[-1.64 -0.92 -1.39  1.62  1.45] -1.64

[[ 0.01  0.08  0.01  0.03 -0.09]
 [-0.13 -0.14  0.20 -0.03 -0.21]
 [-0.08 -0.06  0.09 -0.02 -0.14]] -0.21

[[ 142.78  108.03  156.65   74.09  166.83]
 [ 215.00  170.82  -42.87   54.89 -181.40]] -181.40

[-0.14  0.03  0.01 -0.11  0.17] -0.14

[-1.399 -1.327 -0.187  1.081] -1.399

[-1.07  0.98  0.52  0.68  1.22] -1.07
---
array([[299, 299, 213, 603, 167],
       [531, 313, 760, 379, 839]]) -> 299, 839

array([5, 4, 2, 7, 3, 3, 3]) -> 5, 3

array([[ 776, -155, -303, -948, -143],
       [-532, -194, -323,  544, -243]]) -> 776, -243

array([[ -5,  -1,   0,  -6,  48, -13, -28],
       [  1,   4,   1,   0, -11,   9,  11],
       [  8,  11,  12, -12,  13, -10,   2]]) -> -5, 2

array([[6060, 8852, 7231, 5420, 4105, 5746],
       [6060, 8143, 7231, 5855, 6287, 5746],
       [5442, 7080, 2631, 5072, 5448, 6437]]) -> 6060, 6437

array([[90, 10, 25, 29],
       [89, 11, 25, 28]]) -> 90, 28
---
[ 10 -28  35 -45 -31]
-31, 10

[[-19 -36  10 -50 -36 -41 -26]
 [  1 -34  24 -35 -34 -40 -11]
 [-22   3 -37  22   3  38 -33]]
-26, -22

[[-26  42  40  47  44   9 -37]
 [  3  -1  14  -8   9 -25 -19]]
-37, 3

[ 38   0  50  18 -33 -25 -32]
-32, 38

[[-38 -23  42  16  23]
 [-30 -12  34  11  12]
 [-17 -44  21  37  44]]
23, -17

[ 37 -58  -4  58]
58, 37

[ -8  59 -31  29  39  11  25]
25, -8

[[ 16  18   4  13]
 [-15  -4  -2 -41]
 [ -8 -43   7 -44]]
13, -8

[  2 -59 -44  26]
26, 2
---
[[ -2.92   0.87 -13.32   0.82]
 [  6.55  12.24  17.30   5.69]] ==> -13.32

[[ -1.46   8.86 -17.56  -5.70  -8.43  18.05]
 [ -0.58   9.20  -0.41  13.49  13.17   8.86]
 [ 14.60   7.56  17.13   8.69   8.99   5.86]] ==> 13.17

[[-0.925 -1.903 -0.201  2.265 -1.419]
 [-1.741  0.363 -1.316 -1.387  1.749]
 [-1.586 -1.873 -1.911  1.253 -0.529]] ==> -1.387

[[-124.59   26.50  114.13    9.54]
 [ -93.13  -11.17   77.65   10.62]] ==> 114.13

[[-20.200 -21.318 -16.083  -3.193 -14.264]
 [-12.094 -12.211 -18.525   3.858  17.967]
 [-21.078 -20.511 -15.819  -0.940 -15.235]] ==> 3.858

[[ 0.00  0.19 -0.16  0.07 -0.01]
 [ 0.11  0.11 -0.11  0.03 -0.03]] ==> 0.07

[[  3.4  19.5   5.1  -9.5  19.2 -15.9]
 [ -5.8 -17.2  -7.0  -1.3 -18.6  12.3]
 [ -6.2   7.8   1.6 -18.0  13.7  -5.9]] ==> -18.6

[[ 152.591   96.826  181.632 -178.182  136.590]
 [ 120.187  -25.856  151.027 -165.000   99.480]] ==> -178.182
---
[[-787  424  -80  670]
 [ 227 -119  192  408]]
424

[887  98 929 326]
98

[[320 501 429  71]
 [756 347 872 686]]
501

[5082 2109 8595 9667]
2109

[0 0 8 1]
0

[52 24 47 75]
24
---
[ 0.510  0.533 -1.892 -0.600  1.419] -1.892, 1.419

[-0.1 -1.2 -0.2 -1.0  1.8] -0.2, 1.8

[-1.359  1.593  1.855  0.444  1.012] 1.855, 1.855

[-0.56 -0.38  1.37 -1.26 -0.53 -1.09 -0.88] -1.26, 1.37

[[-1.60 -1.47  0.86 -0.70 -0.18]
 [-0.01 -0.67  1.53 -0.95 -1.17]
 [-0.46  0.31  1.98 -0.89 -1.31]] 1.53, 1.98

[[  0.35  23.20   1.91 -11.04  22.73]
 [ -1.77 -10.59  -0.37   7.36 -12.86]
 [  6.33   0.18   5.24  -8.73   0.07]] -0.37, 23.20

[ -12.989  101.248   17.840   86.237  172.422 -121.911   45.882] 86.237, 172.422
---
[-14  55   5  14  -1   7  21] -> 21, -14

[ 17  -3 -13  43   0  11] -> 11, 17

[31 44 54 52] -> 52, 31

[ 32 -51  -7 -36  56] -> 56, 32

[ 37 -48 -16 -42] -> -42, 37

[-12  -1 -15  -2   7  52 -42] -> -42, -12

[[ 43 -35 -37 -41 -45]
 [ 41  43 -43 -42 -40]
 [ 45 -22 -46 -41 -39]] -> -45, 45
---
3632	8823	6304	3703	6443	2527	5569 value 3632, 5569

4	-48	-4	-20	-35	-34	39 value 4, 39

59	89	0	1 value 59, 1

7	4	5	5
3	5	5	5
1	5	4	4
value 7, 4

8	1	4	5 value 8, 5

5	3	3	4	3
1	4	3	4	7
value 5, 7

19	1	78	2	11	20 value 19, 20

187	55	165	200	226	166 value 187, 166

-21	25	0	4	48	-45 value -21, -45

10	236	133	43	83	207	135 value 10, 135
---
  7  -19   10    3   45  -21  -33 → -33

-14   32   43   30  -16
  7   28  -34    9   -7
  6  -22    4   -7  -15
→ -15

 38   27   47   43  -18  -37  -41
-25   12  -57   33   37  -42  -17
→ -17

-15   -8  -24   45
 18   -2  -38  -35
  3   -8   -2   24
→ 24

-35   52   -6  -24   23   22 → 22

53  44  55  57  25   0
21  31  29  57  21  -1
→ -1

43  45  42  40   0 → 0

-53  -41  -35  -54   34  -23  -17 → -17

  1  -42  -25   55
  8  -12  -23   35
→ 35

 34  -58   46  -20   52 → 52
---
[[-23 -22   2 -19  30 -24  10]
 [-48 -23  15 -52  20 -44   6]]
-23

[[-12   1 -26  14 -22   7]
 [ 15 -36  28  -2  28  12]
 [ 26 -52  30 -17  38   1]]
15

[[-33  -1  -5 -39]
 [  0  -7  53  14]]
-33

[[ 42  38  31  18  21]
 [ 38  31  18  21  14]
 [ 21  14  -1 -21 -36]]
38

[[ -4  33  36  19 -30]
 [ 29 -38 -29  51 -17]
 [ 41 -15   3  55 -55]]
29

[[-37 -44  20  26 -18  29  -4]
 [-12   6  -2  22  -5 -51  25]
 [ -6 -28  16  -5   3 -55   4]]
-12

[[ 13  53 -25  -6]
 [  3  22 -10  24]
 [  3  44 -22 -18]]
3
---
[2372, 7481, 3775, 4085, 8280, 5978, 8953] yields 8953
[84, 205, 63, 143, 146, 77, 86] yields 86
[2, 6, 3, 7, 2, 2] yields 2
[481, 557, 763, 105, 470, 708, 77] yields 77
[199, 195, 46, 173, 97] yields 97
[80, 10, 34, 30, 8] yields 8
---
((54, 12, -30, -22), (-21, -28, 0, 32), (22, -29, -30, 12)) out -30
((-55, 15, 22, -7, 10, -1), (8, 2, 1, -3, -2, -10), (5, 9, 6, -12, -13, -26)) out 6
((53, -45, 24, -21), (18, 28, 6, 28), (52, -44, 16, -15)) out 16
((21, 1, -24, 23, 6), (19, 26, -30, 54, 32), (-27, -52, -45, 23, 46)) out -45
((-14, -19, 9, 36, 51, -3), (14, 28, -19, -42, -56, 16), (-2, 3, -2, 31, 52, 0)) out -2
((30, -18, -13, -31, -3, 5), (26, -18, -13, -34, -2, 5), (-7, -7, -33, -54, -1, 2)) out -33
---
[[ 36  31 -12  10  43]
 [ 18   5   3 -10   8]
 [ 25  16   3  -6  30]] Answer: 18

[[-50 -31  15  16  21]
 [-37  -4  28  24  30]
 [-43 -14  28  23  29]] Answer: -37

[[ 21 -28 -58 -19]
 [ 18 -28 -11   9]
 [ -6   1 -57  13]] Answer: 18

[[-28  39  -9  26]
 [ 46  15 -26 -11]
 [ 43 -25  -8 -14]] Answer: 46

[[ -6   5  27 -30  12]
 [ 36 -17  20  18 -33]
 [-24  16  44 -15  -3]] Answer: 36

[[-44  41   4  15  30  -5 -35]
 [-20  32  14 -29 -12 -50 -14]
 [ -4 -11  -9   0  -4   6  16]] Answer: -20
---
[[113 191 153 116 154 111  51]
 [203 112 115 112 140 119  85]
 [164  91 107 126 119 118 141]] -> 107

[[61 60 54 40]
 [43 54 74 81]
 [45 70 22 56]] -> 22

[[ 7 61 70 95 89 31 74]
 [60 94 71 82 62 83 91]
 [73 94 33 68 73 48 58]] -> 33

[[47 29 40 47 49 58 45]
 [25 78 29 52 61 55 27]
 [33 19 58 69 46 55 66]] -> 58

[[848 691 639 625]
 [398 368 604 222]
 [472 858 742 763]] -> 742

[[137  19 147 157]
 [123  29 155 207]
 [180  17 249 111]] -> 249
---
  49.7    98.7  -137.0   112.3    31.8
 101.3   109.0   205.6   -77.9   203.4
=> 205.6

  7.93    7.15  -12.02   15.66 => 7.15

 -12.811  -118.451    59.823    65.634   120.896   -33.498 => 65.634

-0.737  -1.362   1.024  -1.010
 1.547   1.222   0.954  -0.866
 0.790   1.182   1.738  -1.295
=> 1.182

 0.18   0.10  -0.03   0.06   0.15  -0.12
 0.16   0.16  -0.04   0.08   0.15  -0.18
=> 0.08

  7.59  -10.90    5.94  -20.63
 -1.12  -14.65   13.54    1.35
=> -14.65

  7.823   22.116   11.285   -4.019   -2.975   -0.996    2.361
-14.144    1.562    7.186    3.504    7.435    9.483   -3.811
=> 7.435
